(in the rows, 128 means zero)
Each run below is a few steps of one of 8 hidden systems, one row a step.
trace 1, Q336:
[[213 154 130 180 116 126 108 117 106  90 117 132 141 134 169 113 146 100
   99 115]
 [191 125 138 143 117 179 103 111 126 116 177 181 145 139  91  89 111 131
   84 136]
 [ 92 132  99 133 146 155 156 107  95 141 164 153  86 108  99  86  76 150
   93 124]
 [ 98 162 103 116 125  79 120 168 126 151 155 103  57 119 143 130  95 182
  120 128]
 [136 135  91  84 120  60 118 130 148 130 165  83 148 140 138 184 123 132
  132 162]
 [124 137  83  80 159 161 119 110 158 155 121  85 184 141 143 126 154  89
  162 156]
 [111  74 168 109 134 194 136 168 158 169  90 112 153 108 144 114 130 108
  152 123]
 [115 103 185 165 101 135 175 140  89 122  84 126 134  87 172 159 102  98
  139 106]
 [161 192 181 173  82 118 102 123  96 121 127 157 132 129 158 139 149 104
  119 118]
 [141 146 165 151 112 128 100  86 130 131 177 175 148 145  63 118 146 113
   80 140]]
trace 2, Q950 (10 x 20):
[[101  96 175 151 136 138 142 131 112 150 132 101  95  71 132 146  54 132
  154 153]
 [140 115 169 144  75 125  99 160 187 139 108  67  91 129 161 146 108 146
  130 143]
 [150 118 105  98  97 125 101  83 202 122  96  99 116 179 132 133 171 136
  136 153]
 [ 73 129  97  80 140 140 158  58 126 153  95 152 120 148 120 127 169 115
  158 133]
 [ 37 143 159 135 104 114 188 124  91 149 106 147 138 111 130 157 131 107
  128  99]
 [118 174 144 174 101  65 136 166 109 101 123  95 150 126 159 165 139 111
  100 101]
 [175 150  95 142 167  56  91 154 128  79 129 126 124 159 121 125 177 147
  129 115]
 [145  72  96 126 212 119 139 122 108  94 119 162 125 127  82 101 143 141
  141 118]
 [119  80 135 150 153 183 174 159  90 110 106 140 127  89 136 111  72 132
  148 105]
 [171 121 153 142  57 166 133 180 136 102 131 127 129 124 172 153  80 150
  134 120]]
trace 3, Q41 (10 x 20):
[[ 66 169 178 186  72 124 124 106 143 122 113  96 105 127 122 152 105 124
  138 134]
 [108 172 157 143  87 122  83  73 175 128 135  99 124 156 105 155 137 123
  162 171]
 [ 92 176 105 117 168 125  91  79 153 137 122  95 139 150 108 126 162 107
  184 163]
 [ 79 123 105 109 184 140 111  97 155 151  94 118  85 143  99  88 165 142
  169 135]
 [112  67 115  77 135 169 141 100 173 169  83 124  94 136 135 101 144 141
  141 137]
 [140  89 122  63 104 161 138 164 176 170  98 125 151 147 163 122 168 126
  118 116]
 [144  84 130  97 133 140 149 175 143 125 113 163 194 153 116 121 182 112
  100  92]
 [130  75 108 157 143 132 178 166 118  72  95 126 181 132 121 123 133 117
   97  81]
 [162  93 119 177 103 123 145 177 141  50 107 109 125 140 132 135  97 159
  111  98]
 [215 122 120 149 105 116 108 141 126  56 142 130 137 141 144 159  99 147
  150 139]]
trace 4, Q408, 10 rows:
[[108 106 126  89 117  69 118 133 169 118 127 145 123 168  81 164 174 160
  147 135]
 [101 148  75 156 187  86 120 155 140  85 123  82 157 151  98 110 157 125
  117 105]
 [129 182 132 160 116 157 126 209 111 114 121 117 154 127 170 111 128 123
  121  84]
 [184 127 152 136  96 128 143 138  85  92 123 156 143 108 176 179  99 123
  176 130]
 [196 135 105  82 140  93 110  74 103 141 165 175 130 134 137 147 154 116
  129 164]
 [149  77  88  93 128 105 146 134 151 141 143 136 142 148 115 108 152 134
   36 112]
 [ 98 128  89 173 116 131 167 117 126 106 117  68 126 117 149 108  84 112
   59 110]
 [ 93 192 148 143  60 183 139 113 119 144 150 134 121 122 148 136  79 130
  134 134]
 [101 105 153  92 114 141 154  98 113 127 149 179 151 126  84 174 107 133
  185 153]
 [ 96 113 124 100 203  94 122 104 119 169 147 123 161 111  88 125 158  92
  133 151]]
trace 5, Q191, 10 rows:
[[157 120 180 137 127 174 122 139 108 156  91 187 113 119 149  85 168 116
  119  97]
 [184 126 130 149 146 110 119  95  95 131  99 167  77 121 161  89 165 121
   94 111]
 [169 149  98 148 126  68 100 118 128 109 136 128  57 146 138 108 139 162
   77 123]
 [150 137  68 159 132  90 115 142 146  65 157  92 120 157 108 118 106 160
   80 123]
 [112 159  53 131 137 121 139 168 130  71 150  77 162 145 130 145  91 146
  140 121]
 [111 118  95  80 136 133 156 201 127 121 144 113 190 125 137 166 109 135
  163 118]
 [111  93 151  95 144 126 156 168 121 169 126 104 191  91 156 163 124  84
  145 134]
 [106 135 200 118 110 136 124 144 115 210 137 130 149  89 155 136 133  83
  117 138]
 [137 143 200 153 106 149 118  97  97 169 152 179 138 108 115 109 137  91
   87 130]
 [153 166 146 160 128 122 117  54  76 121 145 187  99 119 118 115 128 116
  123 142]]
trace 6, Q41 (10 x 20):
[[117 154 133 178 105  97 115  41 123  97 122 127  71 140 105 129 120 136
  120 146]
 [114 170  83 113 113 102 104  69 157 141 145  71  87 138 147 144 108 135
  139 174]
 [104 169  99  67 153 116  89 120 149 174 166 132  99 145 106 122 146 158
  165 160]
 [ 78 103 124  67 177 146 153 109 109 181 122 159 125 108 113 124 141 122
  171 138]
 [ 67  79 165 107 126 146 164 163 140 189  83 120 113 103 149 119 136 122
  121 106]
 [124  77 188 120  72 163 132 152 181 156 114 134 165 136 114 134 141 116
   88 120]
 [131 133 132 146 103 165 138 145 149 101 117 107 226 151 126 135 147  83
  113 112]
 [118 152 115 185 139 127 126 151 136  50  97 123 154 167  99 113 157 133
  135  88]
 [152  98  99 165 130 112 133  84 139  44  89 117  96 152 115 136 122 149
  153 130]
 [185 124  79 115 136  97  99 129 156 100 117  78  84 142 172 143 120 158
  160 153]]
trace 7, Q336, 10 rows:
[[161 104  82 101 134 103 166 159  82  97 164 165 133 119 131 151  90 158
  117 117]
 [148 168  55  91 167 105 132 149  93 152 150 124 134 127 171 105 147 120
   97 117]
 [164  94 108 101 149 126 109 182 162 166 161  86 161 118 138 107 121 122
   70 135]
 [136 108  98 140 150 160 150 128 118 127 140  63 171  90 161 128  61  90
  116 147]
 [151 167 152 121 118 183 107 168 111 166 147 117 135  96 183 125  89 117
  165 143]
 [128 123 189 104  98 123 140 124  96 190 169 160 156  89 138 164 109  97
  118 150]
 [ 83 176 156 146 124 120 123  78 114 186 132 104 124 106 143 115 139  74
   95 143]
 [102 142 190 159  95 133  78 125 187 157 142  84 114 133  98 128 119 128
  120 158]
 [ 79 132 154 151 110 134 132  69 135 105 130 114 127 126  87 170  90 126
  185 165]
 [ 83 173 151 110 122 134 110 106 128 143  99 157  91 146 124 139 163 143
  214 135]]
trace 8, Q950, 10 rows:
[[130  90 114 120 174 111 141 101 135 142  56 106 125 127 163 112 188  91
  134 118]
 [ 93 133 152 150 115 152 157 123 111 115  63 180 104 144 128 106 173 132
  143  79]
 [137 134 131 174  84 104 176  91  81  66 112 158 135 129 137 164 111 117
  116 108]
 [154 154  84 123 131  60 141 152  83 100 143 134  78 122 166 153 109 164
  127 118]
 [132  74  99 112 146  82 137 178 148 107 148 133 111 143  87 126 124 178
   86 110]
 [126  90  64 127 171 170 158 155 141  99 119  82 172 127 127  96 100 123
  106 112]
 [122 156 120 107 119 209 131 183 131 117 132 147 168 142 131 123 111 145
  181 115]
 [175 114 156  94  88 147 134 131 120 132 167 161 202 126 130 176 118 103
  140 154]
 [178 134 130  78 138 117 116 138 110 200 152 137 135 101 184 119 145 101
  101 142]
 [135 126 165 129 123 144 100 139 144 180 142 161 112 133 105  71 168 125
   54 112]]
trace 9, Q18:
[[152 159  68 125 140  37 113 145 126  91 138 109 113 157 134 144 160 149
  106 119]
 [123 158 105 143 137 115 100 206 159 113 168  79 169 143 109 120 118 141
   95 117]
 [166 131 121 164 121 163 132 152 109 100 174 102 184 106 137 128  57 107
   98 136]
 [151 185 132 126 118 155 127 122  68 154 180 165 118  98 160 126  82 122
  127 143]
 [149 129 175  85 109  94 128 137  97 177 165 201 137 114 126 158 154 122
  122 134]
 [ 97 135 165 133 123  56 119  83 134 154 150 121 150 128  90 168 157  94
  108 152]
 [ 66 134 191 170 104 135 103 121 170 137 137  99 117 130  72 138 104 135
  142 149]
 [137  82 167 151 117 155 132 108 130  95 116 133 107 114 109 158  75 145
  194 156]
 [112 132 107  97 174 118 132 111  95 126 108 141  85 112 142 148 120 149
  224 147]
 [ 95  97 124  71 172 110 140 176 139 166  94 116 141 120 142 141 170 126
  177 121]]
trace 10, Q408, 10 rows:
[[ 57  98 173 188 130 130 167 134 123 125  80  97 119  98 118 125 108 111
  117 101]
 [ 99 184 198 169 110 121  89 118 123 151 140 120  94 108 123 144 110 127
  171 154]
 [147 107 174 114 139 126  88 161 147 119 157 169 124 138  68 145 131 167
  179 148]
 [151  92  96 130 234 108 110 144 116 115 121 119 119 115 106  92 145 135
  148 128]
 [149 132 122 123 143 140 108 189 141 166  98  97  91 117 192  83 144 136
  107 105]
 [168 110 128 136  71 133 129 132 157  92  88  99  86 138 182 156 103 155
  159 132]
 [149 168  83 104 114 132 111  55 132  98 121 154  98 171 131 129 154 145
  167 149]
 [ 94 118  94  84 125 113 162 135 133 127 107 180 130 167 110 119 187 147
  109  88]
 [ 71 135 105 152 138  62 176 146 105 106  98  89 144 120 147 156 140 108
  110  97]
 [118 214 146 150  77 106 107 159 123 128 163 106 157 137 152 163 120 116
  123 129]]
trace 11, Q510, 10 rows:
[[170  85 126 166 166  95 161 148  80  65  99 142 151 109 136 147 124 116
  141 100]
 [179 141 168 170 144  99  69 175 139 108 143  92 120 115 133 144 113 139
  159 146]
 [224 107 131 115 112 186  94 144 158 126 148 135 172 144 143 103 130 116
  103 142]
 [142 169  96 139 179 149 121 172  90 137 162 142 162 119 130  74 136 112
   81 100]
 [126 150 159 130  76 114 135 169 101 141 186 171 112 117 115 140  91 158
   82 118]
 [161 161  86 116  70  95 157 102 102 111 147 122 148 136 181 171 109 110
   95 132]
 [105 181  92  90 145  91  95 118 149 164 175  79 143 136 123 147 131 120
  141 169]
 [ 99  75 131  74 118 152 157 100 150 177 157 133 168 119  97 140 115 107
  100 154]
 [ 63 120 132 137 156 120 185 117  81 160 100 105 143  79 157 135 116  81
  125 113]
 [ 95 135 194 120  94 114 117 128 136 184 103 119  72 103 162 155 129 134
  167 144]]
trace 12, Q18 (10 x 20):
[[ 78 186  79 147  90 121 150 107 134 105 111  63 125 143 167 148 103 120
  135 127]
 [128 154 137 118  88 196 133 191 139 109 122 165 164 155 133 126 132 150
  162 100]
 [162 117 101 141 164 123 167 101  65  82 124 174 186 122 126 132 144  91
  129 112]
 [ 85 176 139 158 171 105 124 150  86 158 126 141 100 109 128  86 154 118
  101  94]
 [176  82 203 159 102 110 106 166 153 140 109 123 131 118 141 128 149 114
   84 113]
 [183 158 121 158 132 118  72  55 146 114 144  97 104 140 126 116 128 114
  130 177]
 [133 117 122  96 144 160  91 148 157 157 174 149  89 136  82  93 107 179
  132 148]
 [139  52  97  96 132  85 172 114 121 123 146 115 127 108 134 167  84 137
  104 146]
 [ 66 195  94 109  95  98 137 132 132 152 134  84 104 130 168 159 111 136
  143 136]
 [124 131 153 101  73 168 137 181 158 120 126 144 195 157 123 164 139 130
  157 118]]
trace 13, Q215, 10 rows:
[[176 146 115  90  81 134  81 107 171 143 179 149 102 164 113 122 130 161
  103 161]
 [ 93 147  77 127 128 128 127 105 143 145 173  95  92 129 104  93  83 151
   68 143]
 [ 72 136 115 132  93  96 180 177 111 137 137 128 112 122 143 138 107 148
   64  86]
 [ 91  81 145 118  92  77 177 118 140 142  91  93 137 114 158 182 133 102
  109 126]
 [ 95 131 115 106 183  74 127 143 133 133 103  84 153 122 139 165 167 104
  186 136]
 [108 121 160 122 157 154 112 164 148 121 127 136 203 144  76 136 159 112
  176 126]
 [125 140 189 180 145 199 106 118 120 139 124 125 148 101 112 102 106  97
  155 141]
 [156 185 172 143  97 158  99 129  97 139 124 176  81 123 157 118 128 145
  170 126]
 [156 118 130 102  87 134 110  61 150 136 131 177  59 153 115 125 136 165
  132 153]
 [117 116  78 132 166  97 119 109 141 119 134 121  52 138  98  84 120 176
   92 127]]
trace 14, Q510:
[[185 105 110 101 142 156 120 141 117 158 171 118 109  94 159 116  64 140
  117 163]
 [149 116  75 103 142 137 144 168 121 160 143  90 113 104 186  97  94 131
   77 121]
 [ 90 143 114 108  92 120 136 189 160 171 138  89 109 129 158 118 117 151
   67 108]
 [ 81 146 121 103  52 123 161 141 160 149 113 115 147 158 153 147 151 121
   77 101]
 [ 55 178 127 113  98  94 142 110 137 141 115 127 155 159 117 159 181 102
  133 117]
 [ 78 126 171 112 110 104 135  66 133 146 124 160 145 142  81 169 165 107
  159 147]
 [112 100 153 139 159 115 148  44  97 124 103 142 138 110 108 148 139  83
  171 153]
 [129 104 162 152 181 138 106  81 110 140 110 120  86  90 122 119 108 115
  190 164]
 [173  77 136 132 152 180 116 106 132 138  99 129  71 105 149  89 102 142
  150 143]
 [149 116  93 144 164 155 121 157 133 121  95 111  67 124 156  65 121 159
  117 104]]
trace 15, Q215, 10 rows:
[[160  67 130 110 101 152 174 103 110 132 150 178 165 120 115 127 107 110
   64 124]
 [168 135 113 148 162  76 121 116 100 151 131  89 116  93 179 113 128  91
   75 132]
 [158 167 103  98  85  86 110 166 152 112 154 125 170 169 146 165 163 133
  113 125]
 [ 98 129 106 125 126 142 135  72 151 127 166  83 182 131  92 146  90  95
  118 172]
 [ 83 179 139 149 164 107 141 167  61 144 169 139 141  87 123 131 101 117
  128 113]
 [138 106 219 125  59 108 130 136 135 157 133 161 143 122 124 175 138 118
  111 131]
 [116 146 148 132 147  91  79  88 156 161 129  70  84 117 135 140 132 122
  161 177]
 [ 85 170 121 103 129 126 100 183 152 127 153 144 117 159  84 129 140 182
  169 124]
 [ 74  77 171 146 104 183 154 109 154 144 122 130 118 117  82 113  86 136
  111 129]
 [ 96 141 149 155 146 115 140 154  96 151  83 116  58  92 179 113 122 139
  148 102]]
trace 16, Q191 (10 x 20):
[[101  85 150 128 130 204 163  77 126 163  90 142 130 108 129  93 117  96
  119 129]
 [123 134 155 121  72 158 147  85 119 151  85 168  58 126 172 122 132 140
  140 120]
 [160  93 145 138  78 103 131  82 152 106  91 171  89 164 121 129 174 143
   92 116]
 [103 148 105 177 129  74 124  89 144  79  84  96  86 159 119 124 163 134
  116 113]
 [ 94 144 113 158 132 111 116 187 151  75 115 115  96 163  95 117 129 188
  141  95]
 [154  93 103 157 169 148 136 192 138  64  98  99 165 134 128 120 118 139
  155 103]
 [145 146 103 102 157 140 120 202 128 140 101  92 148 123 195 129 144 125
  172 112]
 [154  99 135  88 143 125 130 200 135 184 134 135 160 116 156 105 160 115
   77 106]
 [130 134 132 151 139 118 149 136  88 169 137 107 143  86 167 104 114  81
   52 113]
 [146 183 150 150  78 116 130 145  81 138 175 161 111 112 153 136  95 133
   79 118]]

Name the system that made each run.
trace 17:
[[150 124 109 107 100 129 179 114  76  97 125 159 154 115 170 184  99 118
  168 130]
 [149 111 132  80  97  81 150 186 107 155 143 164 112 118 170 159 131 155
  107 109]]
 => Q950
trace 18, 2 rows:
[[165 100 168 141  98 125 154 128 102 106 150 187 193 131  98 149 134 103
   85 112]
 [187 158  90 130 160 123 128 134  72 140 150 126 122  97 191 104 110 108
   98 126]]
 => Q950
trace 19:
[[201  90 153 137 134 118 117 161 120 103 171 147 194 121 105 145 119 113
  105 136]
 [140 151  93 145 189 168 139  83  73 134 140 134 142  99 134  81 107  90
  117 136]]
 => Q336
trace 20:
[[143 143 131  87 131 139 134 159 113 130 110 169 196 150 148 149 192 100
  171 109]
 [151 122 147 142 153 169 105  56 135 137 129 136 174 132  96 105 155  73
  129 159]]
 => Q215
trace 21 (2 x 20):
[[157 116 120  88 132 131 136  99  90 146 135 186  60 110 148 132 106 162
  161 145]
 [142 120 145  81 122  94 142 137  99 200 131 132 106  92 194 149 135 110
  119 138]]
 => Q41
trace 22, 2 rows:
[[100 100 153 103  75 165 126 137 202 163  82 103 106 150 143 125 148 144
  138 127]
 [ 94 123 130 164 127 129 123  73 160  81  72  97 120 157 106 143 145 121
  183 139]]
 => Q408
trace 23:
[[129 123  67 104 132 180 169  83 105 116 146 129 130 117 140 123  62 132
  140 152]
 [108 162 117  77 104 153 135 182 123 183 134 143  92 119 176 118 119 162
  139 114]]
 => Q336
trace 24 (2 x 20):
[[108  97 175 125 103 109 114 135 185 130 120  96 179 145  94 174 150 109
  143 148]
 [140 136 113 112 167 123 121 106 128 149  80  93 151 124 184 128 180  76
  165 138]]
 => Q950
trace 25, 2 rows:
[[205 109 117 115 159  98  84  93 133 106 140 173 107 152 100 117 169 142
  132 149]
 [147 100  84 127 161 110 135 151 130 123 111 142  93 142 126  71 161 150
   61  90]]
 => Q408
trace 26, 2 rows:
[[183  88 121 128 107 154 153 153 113  82 167 162 182 131 110 143  89 136
  100 121]
 [119 177  78 129 165 160 156 132  60 136 148 153 134 108 148  87 109 118
  112 106]]
 => Q336
trace 27 (2 x 20):
[[ 64 157 125  90 125  86 135  93 122 189 160 124  87 115 121 145 120 135
  118 155]
 [ 56 117 160 116 124  66 135 155 149 164 133 135 108 136  86 139 162 147
   95 111]]
 => Q215
trace 28, 2 rows:
[[103 140 138 129 119 154 155 223 101 121 134 141 134 109 144 138  86 159
  152  90]
 [134  64 173  94  87 164 159  98 139 176  98 141 125 104 165 150 117 104
  135 144]]
 => Q215
trace 29 (2 x 20):
[[140 111 149 139  95  99 121 117 142  92 183 162 153 148  54 157 111 146
   99 142]
 [105 159  92 143 151 130 151 127  96  92 137  76 173 108 146 163  77 103
  175 143]]
 => Q41
trace 30, 2 rows:
[[163 107 167 159 128 151  81  86 175 140  91  90 110 131 139 103 147 103
  131 155]
 [119 183 109 132 114 175  93 112 157 145 116 136  92 167 126  64 169 142
  113 116]]
 => Q191
trace 31:
[[ 82 133 160 118  98 154 169 170  99 176 142 166 138 105 136 115 115 122
   74  93]
 [ 88 126 178 149  51 137 174 130 116 127 131 158 161 126 118 159 111 111
   88 105]]
 => Q41
trace 32 (2 x 20):
[[189 105 104 106 136 109 136 116 118 135 137  89 171 106 183 162 113  85
  126 159]
 [ 93 205 109  92 123 167 105 112 134 193 164 118 136 133 141 103 133 115
  128 149]]
 => Q18
trace 33 (2 x 20):
[[ 73 159 134 125 138  98 132 182 132 139  77 105 130 138 157 141 182 124
  162  91]
 [120  87 181 151 154 122 129 212 127 138 107 145 140 111 111 105 152 132
  100  84]]
 => Q191
trace 34, 2 rows:
[[ 80 162 109 127 133  66 145 114 110  88  95 140 127 157 118 168 175 132
  178 111]
 [ 99  72 127 135 164  58 130 106 151 110 103  93  85 125  93 153 132 148
  149 145]]
 => Q41
trace 35:
[[149 150 104 149 113  97  80 117 181  76 113  84  95 174 118 141 142 161
  156 146]
 [104 137  73 121 160 143 110 161 179  95 121  94 154 174  90 104 153 149
  141 116]]
 => Q191
trace 36 (2 x 20):
[[148 133  83  77 144 179 107 110 149 157 131 119  82 132 156  95 113 156
  168 159]
 [147 124 122  54 127 147 130 137 119 186 114 184 106 131 166 115 173 139
  149 123]]
 => Q41
trace 37, 2 rows:
[[157 149 149 146 152 161 113 173 111 144 138  91 195  95 166 129 114  78
  143 134]
 [159 185 157  99  91 175 104 120 118 165 157 159 173 131 160 142 139  98
  158 151]]
 => Q215
trace 38, 2 rows:
[[117  89 104  88 147 123 186 135  90 132 123 118 162  90 164 174  90 107
  162 134]
 [121 100 153  97 162  83 118 171 134 179 114  85 112  91 168 152 136 118
  153 142]]
 => Q510
